128 stands for zero in the data rows.
Each pair is two rows. How far apart are they, by a hidden measure? 0 means very close, and 20 very far. Two or three weighted sums of its numbers give each row a place; it is the straight-line distance between the places.
[169 144 157 140 144 123 122 115 137  98 152 125 114  84 127  69]
[111 112 107 120  85 123  94 134 163 140  93 106 134 138 127 150] >> 8
[119 155  83  87 116 166 177 155 120 153 154 118 154 157  72 148]
[ 99 147 117 133  70 111 107 141 178 121  96  74 123 126 125 117] >> 9
[155 176 142 104 108 194 157 122 112  82 146 137 134 144 106  96]
[142 135 111 150 133  87 113 127 172 144 113  92 122 113 160 103] >> 13
[109 123 148 112  94 152 143 172 122 119 144 135 121 139 117 150]
[126 126 162 133 152 120 179 111  66 115 154 148  96  86 163 148] >> 4
[ 65 118  90 113  89 123 144 158 161 181 119  99 138 154 110 178]
[166  80 139 158 173 142 104 127 110 133 100 191 152 140 159 164] >> 5
[101 176 114 134 135 118 177 141 131 105 118 120 168 176 112 126]
[201 187 148 119 168 157 164 119  82  87  79 117 142  84  92 115] >> 17
[161 109 141 163 146 126  87 110 155 120  69 129 105 122 163 140]
[105 157  86  74  93 136 141 155 130 178  98  95 221 165  71 161] >> 19
[ 91 125 148 129 149  76 167 111 138 122 186 134  86 123 133  94]
[121 161 112 133  55 130  90 151 175 136  84  88 130 158  86  98] >> 8
[137 162 125 153 125 110 116  87 157 105 108  98 106 167 147 100]
[115 153  88  84 125 158 167 178 118 158 153  96 191 122  58 145] >> 17
[123 133 123 100 107 170 143 151 146 150 149 129 165 166 108 161]
[161 157 150 105  88 195 128 131 100  72  91 153 145 129  92 129] >> 2
[162 180 160 121 137 113 152  87 105  65 168 141 131 116 109  59]
[ 85 128 128 126 122  65 123 129 105 148 196 105  68 124 135  94] >> 3
[ 66 131 140 121 151  64 168 129 133 115 173 130 106 139 147  97]
[105  93 122 145 119  98 108 139 153 204 137 124 114 122 117 147] >> 10
[120 115 160 138 133 104 135 145  93 118 202 156 121 101 116  94]
[145 163 144 140  81 133 106 142 183 117  90 104  86 140 115  95] >> 7
[105 112 100  95 128 156 150 176 117 179 147 140 170 133 102 181]
[100 118 146 130  78 126 126 154 145 124 143 116 113 128 127 124] >> 7
[120  85 110 109  95 146 106 143 135 161 123 173 179 163 106 185]
[129 144 138  99 104 182 150 163 112 156 128 144 166 154  79 163] >> 3
[108 110 134 137 175  95 132 118 111 117 181 144 134 105 142  98]
[100  96 103 133 128  75  97 154 144 194 164  72  87 109 156 144] >> 8
[112 104 129 142 107 113  93 120 199 198 148 112 128 140 141 131]
[142 148 135 115  93 135 114 146 164 116 112  83  88 129 133 116] >> 8
[101  88  97 156 120  95  95 161 131 172 128 116 104 178 142 160]
[ 99 163 140 105  91 163 169 195 124 130 146  99 159 125  76 121] >> 3
[189 113 119 124 151 149 114  87 108 136 121 170 146 129 138 143]
[142 125 128 140 156 107  98  90 143 135  81 112 114  79 165 137] >> 12
[161 102 134 147 145 128  80 118 125 131  82 167 142 157 139 152]
[149 163 152 113 121 181 166 122  88  74 134 153 126 135  95  98] >> 2
[153  79 128 141 178 111 109 100 125 122 147 169 112  83 147 130]
[138  99 105 150 147 153  91 133 129 139 112 151 137 176 134 139] >> 9
[ 81 128 119 148 135  80 162 154 170 173 120  83 139 100 121 111]
[125 108 108 108 158 135 149 128 106 179 166 142 178 111 134 174] >> 8
[134 138 145 147 139 109 122  95 129 128 128 119  54 113 148 100]
[171 150 146 117 188 144 156 112  85  73  99 132 162  87 154 132] >> 3
[171 121 114 122 169 135 116 117  99 165 133 149 114 107 113 133]
[114 147 137 122  62 122 123 156 182 146 128  86 121 145 110 115] >> 4
[ 71 114 114 121 154  39 134 151 134 133 186  94 113 107 147  98]
[144 146 146 126 134 136 152 132  70 115 162 140  93 145 126 127] >> 5
[ 93 172  73 113 157 117 189 155 114 146 125  85 168 168 107 149]
[ 69 114  86 114 166  67 157 149 121 176 153 111 158 112 113 129] >> 12
[181 111 170 143 129 139  83 102 121 123 103 186 106 136 148 116]
[ 96 104 103 123 102 120 101 116 154 127  88 114 152 149 148 160] >> 12
[151 168 119 119  93 159 127 122 123 111  77  94 157 112  72 120]
[160 106 104 100 106 180 126 160 117 160 149 170 164 175  79 163] >> 11
[ 72  87  96 143 129  69 112 145 151 188 185 114 105 153 142 127]
[118 117 149 133 161 116 119 106 133 104 162 168 119 142 145  89] >> 9
[134  99 146 170 173 135 136  97 120 114 134 146 141 120 184 128]
[133 103 152 152 160 122 134 105 103 126 151 155  77  92 169 112] >> 8
[ 72 165 146 109  99 139 195 142 139 113 157  82 125 112 138 134]
[120 172 139 129  75 142 130 123 146  71  87  81  94 108 134 113] >> 6
[197  82 151 121 189 163  86 101  89 131 116 167 169  77 141 162]
[119 140 135 152 137  83 139 110 135 106 128  83  41  98 187  97] >> 1
[149 105 130 148 147  99  84  92 142 133  93 159 120 139 166 140]
[111 101 122 139 140 110 153 123 109 161 174 129  97  94 172 145] >> 6
[126 145 162 133  95 143 125 122 146  98  73  90 125  79 121 135]
[129 120 116 122  74 140  75 124 155 137  86 132 155 167 106 143] >> 12
[126  67 121 149 163  83  89  87 136 148 112 148 105 129 214 154]
[ 61  91 114 132  96 115 112 179 192 187 120  99 153 143 133 158] >> 9
[104 129 155 141 101 128 103 130 173 121 125 113  50 155 154 111]
[154 119 143 138 161 113 107  93 123 105 158 181 118 135 145 107] >> 9
[162 107 112 149 163 112  94  93 152 151 107 114  86  93 171 132]
[164 189 135 107  84 173 159 107  94  68  95 149 163 143  59  98] >> 12
[132 137 148 116 119 144 135 115 127  73  79 111 164 103 130 134]
[117  92 112 126 108 161  99 167 145 147 142 126 115 144 133 138] >> 11
[ 73  94 105 135 172  49 114 120 132 138 175 108 109 104 174  96]
[134 152 115 109 118 150 119 141 144 106 111 119 151 165 110 123] >> 6
[107  94  97 143 138  83 105 113 129 182 157  97  79 137 168 151]
[ 63 128 126 125  74 116 149 149 180 145 110  95 155 112 115 130] >> 10
[181  95 118 160 161 147  93 120 104 132 103 202 153 176 132 166]
[123 144 125 120  96 168 124 133 117 110 116 144 134 172 125 130] >> 5
[108 191 112  79  83 149 173 149 114 148 114  96 172 142  64 143]
[153 109 141 146 142 103  84 115 152 143  99 106  79  73 168 136] >> 15
[138  98 144 158 140 106  81  90 155 122 100 178 100 159 183 125]
[135 185 128 117  70 153 140 109 149  86 114  99 156 135 110  93] >> 3
[122 138 143 151 142  95 125  99 137 132 130  98  45 111 156  95]
[147 141 139 138  75 176  91  96 155  99  89 165 163 190 127 123] >> 10
[143  72 122 125 189 105 106 123 108 124 143 168 159  65 157 130]
[106  87 140 106 104 145 133 160 138 142 158 142 140 132 151 156] >> 6
[116 136 106 118 139 133 171 138 101 163 144 134 133 120  98 135]
[138  85 135 153 155  98  97 115 159 116 148 144  95  88 146  91] >> 10
[ 79 128 122 101  76 124 149 149 153 171  99 106 135 133  94 151]
[152 125 144 157 155 136 114  98 142 121 112 139 149 139 131 117] >> 12
[133 111 120 163 146 123 110 107 145 125 121 128 102 156 135 104]
[164 102 156 148 153 120  93 132 125 124 139 161 100  92 143 101] >> 10
[125  95 151 182 138 118  87 113 160 133 102 156  88 166 160 112]
[108 196 123 121 112 114 175 144 120 113 128 108 138 136  79  99] >> 7
[126 144 147 113 121 141 148 111 119  64  82 104 152  99 137 132]
[160 154 100  93 111 199 128 125 132 127 154 135 156 175 104 139] >> 7
[129  93 110 122 137  97 114 137 116 194 131 144  92 119 135 170]
[125 142 156 181 131  92 124 124 151  99  94  98  87 119 160  99] >> 15
[ 83 128 110 143 119  89 131 135 144 187 151  80  71 137 154 134]
[ 52 128  88 112  94 119 175 143 156 156 125  75 126 144 108 160] >> 6
[110 144  83 107 172 113 167 146  92 175 137 124 166 132 102 169]
[144 111 162 122 116 191 112 129  98  84 148 193  96 174 161 133] >> 13
[131 171 131  85 110 180 168 151 109 151 121 137 165 148  67 163]
[120 128 133 118 154  93 153 147 104 136 197 134 110  87 116 117] >> 8
[159 150 152 127  91 168 105 126 150 107  82 125 174  95  90 134]
[124 135  96 113 120 150 101 124 155 109  85 121 132 201 150 157] >> 11
[190 127 156 158 170 149 122 105 131  91  90 158 136 117 143 132]
[173 107 149 134 144 135 104 108 104 136 105 168 106 129 146 118] >> 16
[146 126 123 127 102 175  82 147 175 129 117 131 128 171  91 112]
[150 133 100 118 165 113 113 104 128 124 101  93 105 106 160 132] >> 9
[118 172 117  89  93 153 165 140  89 118 104 126 179 163  75 155]
[138 132 164 137 147 119 124 115 101 103 182 169 105 117 117  67] >> 5
[165 159 141 115 100 187 112 138 147 112 136 144 158 155  92  92]
[174  89 143 137 171 150  95 118  87 143 111 151 109 100 158 148] >> 7
[ 88 133 118 119 165  93 197 150  94 139 213 122 113  85 120 120]
[121 161 142 167 133  92 148  94 139  73 101  95  56 148 151  84] >> 15
[131 115 113 125 177 124 136 104  94 119 130 134 104 139 169 129]
[163 111 145 152 152 123  79 101 142 139 101 133  84 102 169 140] >> 7
[108  89 136 136 120 104 109 138 122 171 157 127  95 100 148 139]
[112 175 132 118  82 134 134 105 144  92 104 101 124 136 100  82] >> 7
[ 95 126 102 105  77 137 126 133 149 155 132 110 167 163 118 168]
[157 182 143 122  82 158 117 125 163  88 114 111 117 160 114  86] >> 6
[ 99 137 115 122 153 117 176 119 108 131 137 141 125 141 159 148]
[210 165 165 145 147 157 107 124 131  94  69 148 174  96  89 116] >> 11
[140 113 157 150 144 103 104 102 147 104 151 171  95 129 146  74]
[118 119 126 119 152 139 164 118 110 159 159 145 170 100 140 161] >> 4
[106  53 181 175 149  80  84 107 150 108 157 191  79 103 208 100]
[205 108 167 134 168 172 104  82  95  89 105 184 136 102 148 128] >> 8
[124  89 144 131 112 154  87 149 160 147 129 127 105 137 138 135]
[ 74 131 113 151 139  59 153 157 138 141 125  65 122 121 141 120] >> 5
[ 79 137 109 141 124  97 166 151 178 168 130  74 145 108 138 123]
[101 167 118 132  73 116 109 120 175  98  68  91 131 163 131 103] >> 10
[ 86  90 103 145 146  88 121 130 154 220 124 113  93 138 177 174]
[137 100 135 124 113 153  91 154 141 145 110  86 107  91 151 149] >> 11
[110 136  90 115 139 122 146 144 136 196 134 117 119 134 120 165]
[112 111 116 118  91 137 101 124 149 131  94 121 139 142 136 161] >> 9
[123 119 162 121 150 109 157  95  75  84 211 173 110 131 136 104]
[157 164 149 118 114 185 135 127  98  96 127 159 131 154  95 114] >> 3
[106  74 149 133 141  85  99 127 122 143 187 180  75 139 172 133]
[ 60 104 117 127  71 108 115 148 190 173  77 124 166 154 123 140] >> 13
[122  63 123 146 169 100  80 117 140 150 177 184 108 138 171 132]
[100 112 149 130 137  89 127 134 152 155 180 156 106 137 126 111] >> 4
[171 114 139 142 167 139 109 121  96 151 120 113 112  60 150 141]
[151 177 103 138 142 120 148 118 114 108 110  81 109 129 126 118] >> 6
[ 86  75 125 128 166  91 142 153 114 161 182 159 182 113 131 135]
[146 132 150 144 152 132 133  94 116 117 150 127 120  95 159 105] >> 16
[108 156 134 113  97 158 165 108 126  83 136 101 138 119 137 103]
[103  99 121 112 169  84 162 128  70 133 211 151 105  90 145 144] >> 6
[ 97  93  91 134  96 116  92 149 183 172 100 119 121 146 114 135]
[131 197 137 102 119 172 183 128  78  59 123 128 136 157  99  98] >> 14
[ 69 201 120 105  61 125 177 152 161 124 138  52 174 121  89 111]
[134 157 117 110 108 154 169 115  99  79 106 128 140 123 120 125] >> 5
[150 125 159 170 118 134  83 111 152  98  87 162 110 174 147 111]
[139 150 101  87 106 153 126 167 113 163 120 128 183 165  67 161] >> 13
[188 164 155 116  94 202 125 113 121  89 118 168 156 163  97 116]
[133  99 127 135 172  91 127  97 119 112 149 134  61  80 177 125] >> 8
[137 153 118 121  96 141 137 119 128  98 108 120 152 135 109 118]
[141 141 132 150 153 123 127 115 119 126 102 121 103 138 118 115] >> 5
[154 141 123  98 184 124 149 103  63 101 193 155 135 119  79  97]
[ 90  56 139 143 171  97 139 145 119 170 200 189 135  98 152 154] >> 10
[166 172 141 109 164 130 158  91  90  70 160 126 122  83 148  98]
[163 149 146 140  87 165  96 131 179 114  96  98 134 110 111 110] >> 3
[100 109  94 131 147 103 139 126 142 193 131  98 113 129 138 154]
[113 127 131 121 150 119 196 129  50 123 164 115  89  92 152 137] >> 2
[116 152  85 119 143 124 169 160 123 169 116 115 166 143  72 154]
[ 95 125 113 115  93 132 140 178 164 181 124  91 113 139  92 146] >> 4
[128 173 111 124 109 118 149 160  94 126 131 110 121 144  81 117]
[ 91 178 135 105  83 149 174 158 125 133 119 107 186 119  73 141] >> 8
[132 115 137 166 142 107 104 119 141 108  85  93  72 117 186 119]
[151 162  94  95  85 165 128 111 130 121 100 121 177 154 102 140] >> 12
[209 109 172 144 160 177 106 111 120  86  86 174 184  89 121 118]
[149 125 117 135 171 130 118 113 124 103  75 115 143 121 160 147] >> 12
[ 95 154 142 114  53 126 131 154 127 122 102 118 151 146  75 122]
[176 159 149 122 148 150 127  93 120 118 136 134 139 116 124  91] >> 10
[152 117 139 143 142 102  93 114 148 138 101  98  74  71 167 132]
[166 192 155  95 113 192 177 121 112  52 129  97 124  78 116 110] >> 8
[ 82 132 124 127 135  93 140 125 136 150 133 109 113 145 151 132]
[151 148 148 112  95 176 132 129 105  73  90 145 128 122 117 130] >> 4
[159 147 128 118  91 165 113 118 125 114  83 171 159 152 107 144]
[108 115 112 128 133 114 137 117 145 183 150 117 141 120 117 144] >> 2
[130  86 108 163 152  97  78 138 176 174 119 126 147 117 146 110]
[117 143  90 125 134 105 151 152 112 157 115 106 115 134  97 152] >> 7
[110 142  89 112  94 145 147 125 143 129  78  67 120  83 103 126]
[146 108 149 120 106 155  94 141 155 112  92 115  73 118 169 135] >> 10
[137 152 141 147  73 130 101 153 181 117  94 103  89 147 121  83]
[176 134 107 149 145 120  95 122 148 147  88 120 152 143  94 116] >> 2
